In the data rows, the value 128 means zero.
Here are some points:
108 116 118 0 154 162 176 92 112 121 122 82 85 134 139 101 92 151 111 141 105 154 157 87 95 130 121 157 110 107 64 144 77 124 159 151 33 142 127 166 121
153 112 117 129 93 147 163 149 82 74 137 133 58 127 129 83 104 98 141 104 113 118 102 144 125 111 141 91 170 76 78 144 109 190 148 116 152 123 66 149 147
120 159 95 137 127 154 147 140 116 146 145 138 126 120 123 76 154 107 138 112 146 155 116 145 163 108 114 140 134 159 124 112 125 128 111 132 152 109 92 126 156
158 104 156 176 116 121 113 133 114 117 70 114 86 103 108 188 64 161 83 123 97 104 64 130 107 129 119 139 128 112 117 176 139 144 143 74 129 105 128 94 86
104 147 142 118 135 58 62 123 121 78 116 128 194 145 139 208 153 129 111 151 132 128 134 104 93 159 136 105 103 160 177 133 215 104 150 127 141 153 190 106 101
156 122 140 146 120 130 110 140 124 138 98 122 103 118 105 201 79 152 102 126 99 134 86 126 84 105 121 160 118 95 122 145 138 114 159 71 148 103 129 115 96
142 115 70 155 83 164 182 135 114 101 123 128 156 167 104 130 128 93 143 151 124 130 99 134 146 91 126 81 122 109 115 98 82 123 141 137 128 133 114 114 148
183 129 122 126 132 171 175 87 191 125 142 158 140 182 156 81 153 126 119 185 189 88 145 110 148 142 113 180 114 148 80 129 76 111 184 151 74 191 112 119 184
123 122 144 137 112 95 116 100 192 135 70 127 158 166 72 141 135 92 180 128 119 117 172 110 149 80 115 112 127 136 180 57 153 59 141 200 85 131 157 133 149
143 52 142 107 97 113 96 169 75 112 136 118 87 99 114 93 104 80 128 99 111 138 111 132 90 143 148 78 147 89 97 121 102 225 99 112 173 110 89 166 80
219 105 80 136 73 133 158 117 134 130 141 180 175 178 107 166 138 101 142 157 142 109 118 136 107 122 109 108 195 113 96 148 108 96 142 122 115 202 132 130 159
132 72 91 135 152 109 109 156 136 138 154 138 94 94 71 154 56 89 109 118 80 114 88 89 84 143 91 121 95 151 127 142 179 149 97 105 171 96 152 110 58
87 181 180 136 163 147 110 110 140 131 156 138 111 123 171 94 164 157 149 142 142 123 136 128 164 175 126 155 97 139 127 145 115 132 165 116 117 155 109 101 135
192 151 93 102 72 130 131 124 98 111 155 152 172 189 141 207 158 125 121 173 122 147 121 138 88 110 123 96 193 91 113 152 116 90 139 111 136 201 151 140 145
137 42 63 124 128 133 158 152 146 131 153 141 123 117 39 151 79 94 140 112 80 114 118 87 87 95 109 129 114 156 124 88 151 146 127 142 122 145 133 117 113
114 171 140 118 122 44 78 97 157 63 98 103 151 178 151 188 147 135 115 127 127 104 154 79 124 120 106 76 147 162 194 166 217 97 107 154 146 167 194 141 150
128 65 95 142 175 141 137 148 169 122 174 133 110 130 100 169 66 96 131 129 86 105 105 85 75 115 109 132 89 149 139 109 171 145 113 127 158 131 156 124 99
83 159 109 136 126 159 138 126 162 142 106 106 150 139 109 99 152 147 168 127 152 146 154 144 160 95 135 154 100 143 146 61 103 118 125 175 131 121 116 118 166
91 155 156 57 173 148 151 120 61 120 207 116 39 94 133 79 92 113 118 73 123 154 149 119 160 149 148 92 188 122 87 206 104 188 82 136 126 114 76 200 132
93 153 168 142 159 129 81 145 156 126 141 128 147 111 171 72 169 130 134 173 161 123 152 119 137 200 121 174 41 177 148 76 142 141 168 119 145 131 133 95 114
155 73 166 132 133 137 110 144 100 164 104 133 84 95 102 145 58 138 127 120 78 137 86 145 107 141 146 161 144 100 109 134 131 135 121 100 155 37 89 150 73
99 139 97 137 114 114 111 131 178 132 121 125 184 133 113 109 155 103 144 152 159 125 140 111 136 142 110 150 50 185 162 45 151 119 155 159 149 155 165 82 122
96 96 140 124 162 147 120 133 152 110 124 110 145 128 149 135 147 164 140 169 88 128 130 102 110 135 151 144 85 121 146 100 113 147 115 140 119 124 138 138 133
151 48 151 122 49 115 103 145 52 120 111 130 63 110 71 116 62 104 121 86 137 146 137 170 108 173 166 113 196 128 125 154 123 236 100 127 219 121 109 163 47
Here are 10 more points, each followed by its number:
92 146 124 142 126 121 97 131 156 128 135 147 163 143 106 117 146 92 152 154 185 124 150 129 155 166 145 157 72 200 161 76 155 134 179 141 171 150 141 83 108 0
117 146 117 135 134 122 144 129 135 147 142 146 176 121 140 112 166 139 137 131 147 138 143 150 155 142 133 117 146 163 139 110 134 125 99 139 116 150 135 126 144 1
80 127 164 138 148 138 128 116 147 121 106 123 129 109 136 137 160 171 161 127 71 157 111 103 120 146 120 131 97 108 136 128 125 120 154 115 87 144 128 110 125 2
172 192 87 61 60 121 99 118 31 83 132 135 149 161 101 203 164 106 77 141 135 159 114 135 109 84 163 101 213 79 93 177 124 106 182 113 158 141 121 149 143 3
155 77 74 125 133 112 138 155 159 142 150 138 106 106 52 153 61 94 140 107 86 109 96 93 93 107 89 126 118 141 110 99 166 145 123 135 141 126 137 118 102 4
97 143 131 120 168 144 119 112 161 149 149 131 172 142 157 123 164 149 144 129 159 142 153 113 142 162 104 138 105 170 151 129 124 113 98 142 142 135 167 130 135 5
197 82 122 128 69 103 127 121 158 145 53 97 180 160 155 133 92 73 84 147 167 105 105 149 118 110 92 114 117 113 96 81 124 80 139 166 108 92 163 129 110 6
132 135 116 49 99 66 69 97 132 103 89 60 176 206 168 179 112 97 88 150 146 148 159 119 116 73 137 93 141 146 169 129 179 78 80 178 146 112 182 201 107 7
80 210 100 114 134 118 97 131 115 146 126 86 123 129 114 154 156 128 130 124 113 170 146 124 144 63 148 121 128 120 154 138 127 69 86 142 110 118 147 128 146 8
105 163 171 158 129 127 99 105 139 113 124 142 110 118 140 86 170 119 129 146 177 130 142 117 159 180 143 166 79 184 150 134 144 141 191 130 133 147 120 82 126 9
Which of these numbered points is nearest to each point below, looking only along the 4 directions in which the first points spread most? Its number follows each.
161 53 128 151 133 106 98 164 124 207 132 148 117 64 92 151 71 116 133 97 98 133 99 139 92 146 123 138 136 116 117 147 144 135 91 85 132 92 138 118 47 > 4
161 193 185 220 110 66 75 123 174 93 29 145 141 154 148 240 140 160 126 151 94 103 54 124 111 95 111 141 138 84 174 174 203 40 182 64 133 128 137 75 136 > 7
94 173 91 127 159 144 129 141 113 140 204 137 137 125 118 100 144 80 133 113 169 128 147 120 170 135 124 115 117 192 152 119 128 136 98 136 178 105 145 115 130 > 2
126 161 47 131 105 129 172 122 153 135 123 119 148 150 97 166 131 113 156 129 103 138 99 108 129 47 114 127 104 123 132 83 143 62 153 131 108 148 139 80 169 > 6
145 199 186 214 130 66 96 119 182 62 86 140 120 146 173 207 128 166 126 141 112 77 92 83 118 115 113 112 112 108 187 181 217 83 171 81 138 152 154 76 161 > 7
98 139 180 145 182 135 112 126 140 136 135 151 139 109 153 65 181 136 125 110 225 119 165 136 166 188 144 213 95 207 166 127 129 161 129 133 153 107 129 101 137 > 9
172 78 105 115 87 116 120 114 165 137 61 88 187 167 143 114 102 71 95 150 170 112 134 160 117 103 84 110 98 130 115 66 115 76 119 176 121 86 164 143 120 > 6
162 120 166 167 119 66 40 144 137 101 120 130 191 135 164 211 160 114 125 137 132 127 106 102 67 182 93 83 123 93 129 183 162 115 123 97 142 196 209 80 90 > 7
115 199 69 158 126 131 128 118 111 132 162 148 119 119 111 137 116 114 107 111 147 135 103 150 158 113 103 87 146 178 145 156 170 120 118 89 170 143 122 103 131 > 8
206 140 89 103 113 166 122 148 88 79 180 158 198 184 156 188 169 116 74 199 164 116 113 140 97 115 139 114 160 89 97 162 95 121 149 115 157 151 135 140 156 > 3
78 122 147 107 123 124 119 142 117 138 107 81 107 88 107 130 127 142 196 97 61 171 107 125 144 110 147 108 113 42 120 124 89 126 115 144 114 92 107 128 109 > 2
80 200 187 137 189 147 139 123 133 124 147 104 90 102 188 72 149 206 115 107 160 140 148 108 167 141 143 201 92 154 134 152 123 147 129 120 106 105 99 123 163 > 9
146 83 99 158 153 126 95 159 107 157 158 157 101 76 71 159 53 96 99 119 132 114 103 138 85 157 138 137 124 157 126 141 165 165 108 93 176 87 139 120 53 > 4
114 152 54 133 106 143 176 130 163 142 107 130 144 138 99 158 128 138 160 144 82 130 90 109 127 69 110 124 106 119 124 61 122 82 153 126 109 140 123 99 161 > 6
135 142 166 93 120 46 67 113 145 100 89 119 184 156 139 207 131 139 123 152 97 142 132 85 106 151 108 105 132 138 172 146 212 71 125 147 126 128 196 131 98 > 7
126 189 45 137 112 130 134 113 126 131 140 135 122 152 73 167 126 102 122 122 135 131 105 120 140 60 112 103 138 162 144 130 150 86 147 128 138 144 136 89 144 > 6
129 114 63 149 76 141 139 134 132 115 105 108 190 161 99 139 141 95 107 149 179 119 143 187 138 81 133 88 101 172 146 55 117 134 153 157 164 142 136 113 148 > 6
89 134 183 164 162 126 136 126 168 119 132 146 128 94 166 128 156 180 166 152 90 138 134 103 115 189 127 146 80 110 140 137 132 121 161 107 79 161 148 76 113 > 5
96 224 97 97 154 111 101 136 110 132 165 98 139 140 137 171 171 132 130 121 123 150 152 115 128 63 143 112 140 80 143 155 123 63 86 141 109 136 170 131 163 > 8
112 106 107 132 146 152 200 110 186 147 158 149 165 138 157 52 145 133 154 140 170 102 144 138 189 170 111 164 92 209 140 93 122 138 121 160 140 120 115 121 154 > 5
125 182 88 167 119 117 143 139 89 115 157 158 131 120 91 141 128 91 109 79 155 133 99 136 151 110 109 91 157 187 134 145 176 141 142 105 169 147 125 93 139 > 8
79 180 197 145 190 149 114 127 139 134 137 114 107 90 185 64 159 197 106 114 203 127 166 135 168 178 146 219 86 189 147 147 117 167 127 129 155 87 110 121 151 > 9
142 82 154 117 73 87 111 118 125 109 63 54 121 138 164 141 97 132 94 135 102 127 129 132 101 101 146 72 121 57 114 138 103 135 102 139 99 133 134 160 99 > 8
141 134 162 105 113 60 51 106 116 100 69 132 159 156 125 190 139 122 110 146 118 132 154 138 102 95 158 100 160 126 175 141 214 77 135 137 115 104 150 163 120 > 7
93 103 145 123 155 145 137 135 136 111 126 129 135 118 117 140 136 157 163 139 100 125 158 112 106 136 147 140 116 115 148 86 114 148 142 130 116 126 129 143 136 > 2
138 43 128 146 160 131 75 159 104 169 146 139 122 81 81 156 76 89 118 107 99 128 96 123 89 154 113 129 116 125 136 160 128 137 93 71 155 81 143 108 42 > 4
189 106 183 131 103 56 22 152 110 72 130 133 182 172 180 202 164 104 74 164 121 127 131 109 50 161 132 90 156 93 139 185 197 122 125 97 160 183 176 137 87 > 7
131 118 79 102 154 127 124 143 81 146 196 132 144 112 112 164 110 114 102 97 122 158 123 129 109 118 130 89 168 153 124 179 145 129 57 111 137 132 158 144 103 > 8
67 204 189 155 168 147 123 129 135 150 111 117 85 92 140 52 150 167 137 85 186 129 160 129 181 163 115 211 74 156 135 144 105 130 161 111 99 134 108 80 144 > 9
138 61 154 119 137 127 112 146 111 146 111 132 100 91 94 155 95 122 176 116 54 135 83 132 107 113 140 146 146 84 112 112 111 123 150 105 123 48 93 127 88 > 4
105 151 111 182 137 132 120 139 159 156 128 142 158 117 111 41 167 97 129 114 245 113 154 168 174 155 116 174 72 247 167 64 155 152 142 167 167 116 138 77 130 > 0
152 101 86 139 124 148 207 104 126 123 99 139 115 117 98 159 108 159 122 89 89 148 98 128 110 100 70 90 177 109 101 165 109 114 123 106 71 143 119 123 152 > 6
146 54 159 162 160 151 99 145 117 170 130 148 115 97 100 173 62 131 138 114 100 117 110 141 106 146 129 152 134 96 134 141 115 140 95 81 162 66 127 133 67 > 4
122 107 111 131 110 102 135 99 213 156 72 101 173 162 118 107 128 106 162 146 121 110 158 113 143 101 96 114 94 130 147 53 147 56 106 209 73 128 173 118 148 > 0
110 109 134 151 205 136 46 142 144 170 201 139 127 126 104 104 103 9 178 134 140 114 156 128 125 152 116 92 106 125 136 117 123 84 85 163 133 102 179 114 75 > 2
117 173 169 189 138 31 107 124 199 59 98 131 142 159 178 187 159 142 146 131 89 95 134 66 110 137 84 87 115 135 194 161 232 89 123 113 122 198 186 103 169 > 7
147 162 99 132 143 136 164 134 125 120 182 150 168 140 174 164 168 141 134 142 117 138 126 123 111 129 127 90 171 97 126 166 124 108 93 102 108 190 170 126 160 > 8
141 205 96 61 126 140 105 116 74 84 156 135 157 185 166 212 166 123 118 175 100 168 118 112 111 62 165 124 163 46 116 166 130 68 163 113 132 126 133 156 154 > 3
110 122 73 59 151 128 150 125 112 176 184 102 142 108 131 169 116 137 119 129 74 176 115 84 100 106 147 128 137 117 116 147 105 94 64 111 106 138 144 151 120 > 8
125 190 84 130 116 107 123 108 95 116 154 143 134 137 112 183 161 116 134 107 135 141 136 145 123 99 146 65 206 108 142 184 134 105 104 101 123 200 144 123 156 > 3
116 211 102 86 118 140 121 107 86 93 133 132 118 173 129 195 156 119 159 154 77 155 116 128 139 47 166 91 175 65 129 157 125 58 153 117 109 121 117 144 165 > 3
160 73 154 145 150 138 106 164 78 142 113 145 101 86 99 150 72 118 116 112 107 134 86 146 109 140 141 159 134 93 107 140 131 143 108 98 157 29 105 139 78 > 4
123 160 119 71 112 41 83 95 174 106 103 76 185 189 176 176 154 117 110 130 118 129 150 72 118 91 101 79 140 138 166 123 195 60 78 183 123 160 193 170 157 > 7
157 33 128 97 87 139 82 177 59 138 121 133 128 95 80 123 120 106 119 120 116 143 124 156 76 148 155 150 146 97 117 91 102 203 105 123 186 90 119 148 62 > 4
126 72 107 141 176 123 79 166 115 132 177 124 122 112 105 174 69 96 93 138 90 114 102 104 72 145 94 123 78 172 130 133 165 151 93 97 184 87 154 125 58 > 4
106 144 166 163 133 135 122 128 112 109 114 161 100 86 121 111 146 178 124 138 108 119 146 139 127 161 156 143 129 122 128 125 144 170 178 100 93 138 102 104 126 > 2
199 111 198 75 95 45 39 126 118 89 113 114 162 172 200 210 125 115 70 159 113 119 105 93 65 165 115 109 173 81 113 189 171 109 127 106 154 162 169 164 84 > 7
97 172 194 138 171 144 104 122 149 136 155 141 115 121 183 83 162 147 142 156 150 121 152 119 157 192 135 173 78 135 134 120 120 135 166 106 126 145 113 116 135 > 9
